[[  1.88  14.99 -11.80  -9.50  -3.42  -8.35   0.60 -12.99  -4.67 -11.75
  -19.89  -6.89  -9.49  -4.33]
 [ 14.57  -9.25   2.48  -5.51  -9.11 -11.50  -9.26  12.58 -12.37  -9.16
   -6.79 -24.14  -5.22  -2.40]
 [ 12.00 -25.39   2.11  -2.28 -16.14 -19.21 -10.27   2.33  -9.06  -1.71
   -6.16 -29.05  -4.49  -4.39]
 [-28.94  -5.22  -5.63 -12.74  -0.55   6.52  -1.45  -5.37  -4.48  -2.85
  -22.71  -3.55  -9.54 -10.05]
 [  3.03  11.16   1.36  -5.83  11.16   7.54  13.95   3.65  -7.85   1.22
   -4.41   9.78  -0.37 -11.79]] → 9.78

[[ 1.72 -0.42  1.71 -0.15 -1.46  0.36 -2.61  0.88 -0.85  0.05  1.03]
 [-1.51 -1.73 -0.84  1.10 -0.97  1.08 -1.05 -0.62 -0.52 -0.43 -0.35]
 [-0.63 -0.89 -0.45  0.46 -0.85  1.63 -1.35 -1.35  0.36 -0.71  0.92]
 [ 2.22  0.55  1.99  0.07 -0.86 -0.06 -2.26  0.50 -1.42 -0.06  1.14]
 [ 1.64 -0.09  1.00  0.57 -0.75 -0.83 -0.90  0.15 -2.71  0.58  0.08]
 [ 0.44 -1.88 -2.55 -2.76 -1.26  0.90  0.97 -1.86  1.19 -1.15  0.70]
 [-0.69 -0.90  0.15  0.43 -0.80 -0.58 -1.35  0.12 -1.12  0.11 -0.64]
 [-0.77  1.14  1.05  1.65  0.40 -0.61 -1.26 -1.11 -1.30 -0.11 -0.10]
 [ 0.23 -0.87  0.55  0.41 -1.01 -0.21 -1.78  0.20 -0.97  0.15  0.04]
 [-0.28  0.86  1.08  1.47 -0.10  0.48 -1.51 -1.47 -1.40 -0.56  0.77]
 [ 0.86 -1.53 -1.95 -2.17 -1.20  0.44  0.81 -1.44  0.18 -0.83  0.49]
 [ 1.40  0.07  1.15  0.29 -0.59 -0.06 -1.49  0.16 -1.50 -0.22  0.63]] → -1.50

[[ 14.882  18.699  19.560   7.673   0.315  -9.421  -8.502   1.249  20.116
    4.877 -13.607   8.166]
 [  7.736  12.103  20.986  -2.341  -6.150   7.893   4.030   7.467  -7.995
    0.942  -2.461  -0.315]
 [  6.628  10.447  13.773  -4.857   3.912   6.571  18.898  12.997 -18.832
    5.025   6.195  -1.234]
 [  6.545  19.730  24.216  -4.767  -4.152   5.722  -1.311  15.305  11.182
   19.165  -1.449  26.305]
 [  6.664  25.641  26.193  22.232   3.534   4.091   8.266  11.899  12.954
   -1.957  -8.465   8.543]
 [  3.900  -5.987  -5.591  -5.807  -8.065 -12.604 -22.364  -7.148  20.616
   -3.491   7.216   4.553]
 [ -8.907 -15.837  -7.822 -20.211  11.234   9.068  -1.010  -9.429  -4.994
    4.394  13.712  -1.835]
 [ -6.887  -1.499  19.165 -14.982 -10.388  -0.483   1.305   1.265  -9.115
    1.679  -0.816  -2.360]
 [ 10.939   8.866  10.471   4.221   5.499  -4.918  -6.464   5.305  12.326
   22.096  -7.619  11.672]] → 22.096

[[-0.17  0.60 -0.24  0.30 -1.23  0.12  2.10  1.05 -0.09  2.09]
 [-0.15  0.92 -1.23  0.13  0.29 -0.08  0.56  0.17 -0.79  0.86]
 [-0.61 -0.24  0.35  0.78 -1.15  1.05  0.94  1.44  0.98 -0.06]
 [ 0.06 -0.34  1.35 -0.58 -0.52  0.37 -0.04  0.53  0.74 -0.05]
 [-0.22  0.80 -0.88  0.72 -1.06  0.07  2.14  0.89 -0.32  1.99]
 [-0.27  0.01 -0.52  0.86 -0.91  0.83  1.51  1.50  0.35  0.16]
 [-0.73  0.80 -1.09  1.32 -1.93  1.43  0.30  0.94  0.79  0.92]
 [-0.51  0.23  1.11  0.17 -1.00  0.35  0.18  0.24  0.85  0.84]] → 0.24

[[  3.321  -8.288  -4.352   6.049  17.577  -1.241 -11.626]
 [  2.807   4.689 -11.334 -17.222   7.662  -5.348 -11.535]
 [-12.074   5.209   8.918  -6.515   4.316   9.012   6.556]
 [  9.361 -11.236  -1.203   6.147 -14.996 -25.611   2.382]
 [  2.053   4.376   6.546  -0.478   6.584   6.942   5.915]
 [  9.490   5.658  -0.144   0.129   0.422   0.331   1.637]
 [ -3.055  16.940 -16.646 -20.555  -1.476  -2.305  -0.005]
 [ -1.026  -3.396  10.816   6.868   4.079   4.568   2.253]
 [ 13.547  13.730  -2.305  -1.406   3.719   2.546   8.246]] → 3.719

[[ -12.764 -104.846  -87.897   24.122    1.821   65.388]
 [-128.093  -35.401  -55.217 -127.342 -133.375 -120.427]
 [ -26.957 -122.369  -46.597   64.660  -28.028  188.466]
 [ -87.797  -24.721 -126.997 -105.450  -53.183 -142.474]
 [ -22.759  -85.572 -111.201   14.275    7.356   50.155]
 [ -80.926  -50.689  -97.253  -49.073  -56.886  -14.147]
 [ -91.876  -96.131    7.076  -69.963 -135.435  -20.881]] → -69.963

[[-1.47 -1.03  0.66 -0.11 -1.13  0.51  0.93 -1.23]
 [-1.74 -1.24 -1.40  0.47  1.57  1.31 -1.41  1.19]
 [ 2.35  0.03 -0.16  0.63 -1.53  0.79 -1.35 -0.65]
 [ 1.90  0.54 -0.03 -0.63 -0.96  1.40 -0.38 -0.54]
 [-0.62 -0.98  0.32  0.41 -0.59 -0.32 -0.03  1.75]
 [ 0.25 -0.08  0.71 -1.97  0.56 -1.92 -1.62 -1.75]
 [ 1.03 -0.08 -0.17 -1.81  0.63 -1.93  0.15 -0.38]
 [-1.16 -0.87 -1.03  0.18  1.08  0.70 -0.91  0.50]
 [-0.51  0.09  1.56  1.63  0.71 -0.28  0.92  0.28]] → -0.28
